rotation ticks, each row followed by its count of ticks:
The counts run from 0 to 392.
91, 133, 155, 151, 206, 132, 109, 134, 150, 98, 114, 165, 134, 124, 117, 92, 120, 143, 147, 153, 104, 141, 82, 87, 132, 99, 143, 96, 111, 133, 149, 117, 144, 105, 125, 130, 157, 123, 93, 124, 136, 95, 137, 127, 98, 122, 103, 108, 87, 125, 158, 149, 177, 156, 127, 159, 127, 146, 88, 142, 129, 112, 131 => 336
107, 139, 162, 150, 182, 120, 118, 146, 176, 115, 109, 175, 136, 147, 122, 102, 122, 137, 126, 157, 110, 148, 70, 84, 129, 93, 137, 79, 133, 95, 146, 131, 130, 100, 156, 128, 154, 126, 106, 133, 153, 127, 148, 121, 96, 109, 94, 140, 100, 113, 146, 158, 176, 146, 126, 142, 122, 154, 94, 149, 136, 120, 130 => 8
112, 140, 170, 153, 194, 125, 111, 141, 127, 97, 105, 160, 129, 143, 112, 104, 108, 145, 150, 156, 89, 134, 82, 95, 130, 93, 151, 101, 124, 131, 162, 126, 152, 94, 125, 117, 164, 131, 113, 117, 142, 110, 143, 122, 62, 102, 104, 123, 84, 113, 155, 160, 167, 145, 129, 146, 119, 144, 107, 134, 137, 122, 135 => 359
99, 139, 152, 166, 174, 121, 110, 145, 148, 111, 83, 140, 127, 155, 115, 116, 83, 172, 146, 141, 102, 146, 89, 74, 103, 113, 139, 103, 123, 133, 135, 141, 132, 97, 115, 113, 165, 109, 140, 112, 129, 120, 162, 116, 86, 120, 146, 107, 95, 142, 171, 132, 143, 124, 125, 142, 145, 179, 87, 127, 134, 148, 135 => 214
112, 141, 157, 145, 194, 153, 125, 136, 154, 114, 105, 146, 125, 135, 105, 106, 111, 143, 164, 135, 92, 155, 75, 90, 131, 101, 137, 94, 108, 132, 149, 115, 145, 101, 105, 121, 173, 143, 95, 124, 139, 107, 143, 117, 76, 114, 110, 112, 71, 124, 148, 154, 147, 132, 137, 156, 117, 164, 100, 133, 144, 135, 144 => 62
114, 146, 175, 153, 184, 125, 114, 142, 126, 95, 106, 156, 132, 148, 117, 107, 110, 151, 150, 155, 86, 130, 86, 93, 125, 89, 152, 99, 125, 120, 159, 124, 146, 84, 129, 123, 170, 133, 111, 117, 140, 112, 141, 120, 63, 98, 106, 132, 87, 112, 147, 164, 163, 147, 125, 150, 119, 148, 108, 130, 137, 119, 135 => 364
94, 138, 159, 158, 160, 156, 128, 140, 153, 107, 78, 155, 128, 146, 136, 110, 98, 159, 157, 136, 101, 150, 81, 85, 118, 94, 146, 103, 129, 103, 142, 126, 144, 92, 103, 125, 190, 141, 117, 118, 127, 104, 162, 124, 77, 110, 145, 133, 103, 112, 131, 145, 128, 131, 97, 129, 113, 155, 95, 117, 148, 137, 114 => 128
92, 138, 152, 166, 180, 123, 108, 146, 148, 107, 80, 143, 124, 152, 117, 113, 84, 171, 147, 148, 101, 141, 92, 72, 101, 111, 145, 106, 126, 137, 137, 137, 136, 100, 109, 114, 163, 112, 145, 108, 132, 113, 158, 120, 84, 119, 150, 106, 97, 139, 171, 131, 138, 129, 122, 137, 140, 174, 88, 130, 135, 148, 132 => 208
112, 144, 155, 145, 195, 147, 129, 133, 146, 112, 105, 142, 122, 139, 106, 108, 115, 141, 168, 139, 90, 154, 78, 95, 125, 101, 144, 97, 109, 130, 151, 116, 144, 97, 110, 123, 176, 142, 93, 123, 135, 106, 149, 111, 77, 105, 109, 116, 77, 130, 141, 159, 150, 138, 133, 158, 122, 159, 94, 136, 141, 130, 140 => 67
92, 142, 146, 172, 162, 121, 118, 133, 148, 111, 92, 148, 136, 151, 133, 116, 97, 175, 132, 146, 109, 156, 90, 80, 105, 108, 138, 91, 109, 121, 127, 145, 126, 89, 137, 126, 169, 101, 112, 118, 119, 110, 169, 105, 104, 118, 130, 115, 113, 148, 156, 147, 165, 137, 102, 157, 157, 173, 72, 131, 130, 115, 125 => 234
98, 142, 168, 147, 196, 151, 116, 141, 155, 104, 103, 155, 128, 130, 112, 98, 117, 148, 166, 133, 93, 134, 80, 86, 127, 96, 142, 93, 115, 124, 150, 109, 151, 103, 107, 131, 173, 145, 97, 118, 131, 99, 132, 130, 79, 123, 119, 121, 81, 115, 155, 143, 148, 136, 135, 158, 105, 156, 99, 128, 140, 138, 140 => 50
90, 134, 148, 169, 169, 123, 106, 147, 154, 110, 86, 143, 125, 151, 120, 106, 81, 171, 139, 157, 107, 144, 93, 66, 106, 105, 141, 112, 127, 131, 127, 131, 132, 92, 114, 108, 163, 114, 143, 111, 155, 121, 152, 124, 91, 121, 153, 107, 96, 126, 163, 129, 140, 134, 127, 134, 135, 185, 92, 130, 140, 147, 131 => 204
110, 141, 159, 147, 195, 151, 118, 138, 161, 113, 104, 147, 126, 134, 107, 102, 112, 146, 162, 133, 98, 153, 73, 88, 132, 99, 137, 97, 108, 130, 147, 110, 142, 101, 109, 123, 173, 144, 97, 126, 142, 110, 140, 119, 79, 121, 113, 115, 73, 114, 155, 148, 146, 126, 146, 155, 111, 171, 104, 128, 145, 141, 144 => 57
96, 144, 166, 149, 197, 126, 117, 152, 167, 108, 98, 176, 139, 144, 120, 98, 130, 125, 143, 151, 108, 124, 78, 77, 132, 95, 139, 88, 138, 105, 151, 128, 147, 103, 131, 134, 153, 139, 115, 129, 135, 108, 138, 138, 86, 113, 106, 140, 96, 116, 156, 159, 165, 140, 126, 149, 112, 130, 89, 141, 130, 132, 138 => 22
100, 132, 169, 154, 184, 118, 105, 155, 161, 105, 84, 178, 135, 141, 117, 101, 103, 161, 132, 147, 106, 134, 68, 85, 114, 100, 141, 86, 143, 111, 156, 139, 137, 121, 138, 120, 155, 106, 139, 119, 131, 127, 155, 126, 84, 121, 119, 132, 105, 114, 181, 126, 160, 131, 117, 130, 124, 145, 91, 142, 129, 140, 122 => 281
92, 136, 158, 167, 149, 150, 124, 139, 153, 104, 82, 154, 131, 150, 140, 106, 92, 160, 144, 147, 107, 153, 85, 81, 127, 85, 142, 110, 128, 102, 133, 120, 144, 80, 108, 123, 187, 147, 114, 125, 147, 108, 153, 129, 78, 108, 143, 136, 102, 103, 127, 150, 137, 135, 106, 128, 114, 162, 105, 113, 150, 134, 114 => 121
93, 126, 149, 167, 169, 116, 100, 148, 163, 103, 89, 177, 140, 139, 132, 95, 96, 163, 111, 158, 123, 161, 70, 80, 130, 96, 131, 95, 137, 114, 141, 141, 130, 109, 146, 114, 157, 103, 127, 128, 146, 124, 159, 125, 98, 126, 118, 120, 104, 109, 169, 131, 176, 141, 115, 124, 137, 156, 93, 137, 128, 121, 111 => 266
103, 130, 155, 156, 189, 128, 103, 137, 150, 98, 115, 161, 131, 134, 113, 90, 110, 146, 136, 163, 104, 152, 79, 83, 138, 88, 139, 104, 113, 134, 144, 114, 139, 96, 135, 116, 157, 126, 100, 127, 163, 111, 131, 126, 87, 115, 101, 109, 77, 109, 153, 151, 179, 154, 142, 150, 121, 163, 107, 140, 136, 116, 130 => 345
100, 143, 146, 173, 157, 119, 114, 139, 154, 117, 90, 140, 132, 156, 125, 118, 89, 178, 130, 145, 109, 161, 89, 77, 107, 109, 134, 93, 112, 122, 122, 143, 121, 86, 133, 120, 167, 105, 117, 122, 131, 121, 165, 105, 100, 119, 133, 110, 106, 144, 162, 143, 158, 128, 120, 154, 152, 190, 83, 127, 134, 127, 132 => 227
106, 133, 159, 148, 204, 127, 108, 139, 137, 95, 107, 164, 131, 131, 110, 97, 113, 144, 147, 157, 96, 141, 78, 92, 135, 95, 146, 106, 119, 141, 160, 122, 148, 105, 124, 117, 161, 126, 107, 121, 142, 104, 141, 124, 73, 112, 103, 111, 77, 116, 157, 152, 172, 149, 133, 144, 122, 143, 100, 137, 134, 119, 131 => 348
94, 143, 140, 150, 180, 151, 144, 139, 177, 127, 80, 152, 123, 150, 127, 117, 109, 148, 160, 138, 102, 162, 79, 83, 106, 110, 145, 91, 122, 105, 138, 134, 131, 107, 110, 123, 180, 134, 114, 120, 127, 108, 176, 110, 98, 105, 136, 126, 104, 141, 125, 150, 129, 134, 98, 136, 129, 159, 68, 136, 147, 144, 121 => 151
95, 141, 157, 157, 158, 157, 133, 138, 162, 114, 81, 151, 126, 147, 139, 109, 95, 165, 155, 136, 100, 155, 80, 87, 112, 92, 148, 96, 125, 97, 137, 122, 138, 93, 107, 125, 192, 140, 113, 120, 137, 107, 162, 117, 86, 109, 143, 137, 106, 115, 127, 144, 127, 132, 98, 132, 115, 163, 93, 120, 149, 136, 112 => 133
98, 146, 144, 171, 174, 122, 117, 138, 146, 113, 81, 145, 135, 151, 122, 121, 97, 170, 141, 139, 107, 155, 86, 82, 104, 113, 136, 92, 115, 128, 135, 150, 131, 97, 125, 125, 168, 105, 123, 119, 108, 110, 172, 104, 92, 118, 132, 111, 105, 155, 168, 147, 157, 126, 109, 156, 156, 167, 73, 130, 129, 130, 135 => 230
108, 138, 166, 149, 181, 122, 120, 142, 170, 113, 113, 174, 132, 144, 125, 102, 119, 144, 131, 153, 105, 148, 69, 89, 122, 92, 143, 77, 128, 97, 151, 131, 131, 102, 158, 127, 161, 118, 100, 127, 150, 122, 153, 115, 97, 106, 90, 141, 105, 113, 146, 156, 177, 152, 119, 146, 124, 151, 92, 149, 133, 111, 124 => 3
73, 128, 138, 168, 176, 126, 111, 146, 166, 108, 88, 151, 125, 148, 133, 98, 93, 156, 137, 173, 115, 144, 98, 58, 114, 100, 143, 120, 128, 126, 123, 127, 131, 91, 114, 110, 158, 124, 136, 115, 167, 109, 149, 134, 105, 117, 153, 107, 100, 125, 141, 140, 149, 153, 117, 128, 135, 171, 80, 136, 142, 138, 118 => 188
106, 148, 163, 163, 154, 141, 124, 138, 157, 116, 93, 156, 141, 152, 131, 109, 114, 145, 138, 140, 109, 158, 78, 85, 144, 89, 128, 89, 120, 99, 130, 127, 140, 70, 125, 133, 181, 150, 92, 142, 134, 113, 146, 121, 82, 112, 114, 140, 92, 112, 142, 170, 159, 124, 127, 155, 120, 166, 104, 116, 144, 124, 141 => 390
92, 135, 155, 153, 195, 130, 107, 131, 156, 98, 119, 162, 135, 123, 117, 91, 119, 145, 141, 155, 104, 145, 84, 85, 131, 96, 141, 97, 109, 131, 142, 113, 139, 99, 131, 128, 158, 124, 86, 125, 146, 100, 136, 127, 102, 122, 104, 110, 88, 121, 153, 148, 177, 160, 130, 163, 126, 155, 90, 140, 131, 109, 131 => 335
85, 139, 127, 151, 186, 141, 138, 144, 183, 127, 75, 155, 124, 151, 123, 113, 114, 134, 153, 151, 112, 165, 82, 74, 115, 116, 141, 101, 125, 116, 134, 138, 133, 110, 111, 120, 170, 134, 124, 123, 135, 112, 173, 116, 107, 107, 139, 116, 99, 144, 131, 158, 140, 138, 108, 132, 138, 155, 63, 146, 142, 145, 126 => 163
109, 138, 171, 153, 187, 126, 111, 139, 130, 95, 111, 158, 131, 142, 118, 102, 108, 152, 148, 160, 87, 133, 86, 91, 129, 84, 154, 102, 121, 127, 157, 119, 148, 88, 131, 121, 164, 128, 108, 117, 149, 111, 138, 121, 70, 98, 105, 126, 87, 111, 147, 158, 169, 153, 127, 150, 119, 150, 108, 135, 135, 115, 132 => 358
87, 141, 171, 149, 197, 139, 111, 147, 164, 102, 99, 170, 137, 134, 117, 95, 125, 134, 150, 144, 104, 119, 82, 74, 132, 93, 141, 92, 131, 110, 148, 118, 151, 97, 118, 136, 160, 144, 111, 126, 131, 100, 128, 144, 84, 123, 117, 135, 92, 115, 159, 150, 161, 137, 129, 157, 106, 139, 94, 135, 135, 135, 140 => 33
113, 139, 157, 148, 181, 147, 123, 136, 159, 114, 113, 142, 123, 140, 112, 104, 107, 150, 156, 142, 98, 162, 78, 88, 130, 97, 138, 96, 103, 124, 137, 111, 137, 87, 117, 122, 176, 141, 87, 125, 158, 116, 140, 113, 86, 112, 109, 117, 78, 119, 137, 154, 151, 140, 142, 158, 119, 182, 104, 132, 147, 128, 140 => 64
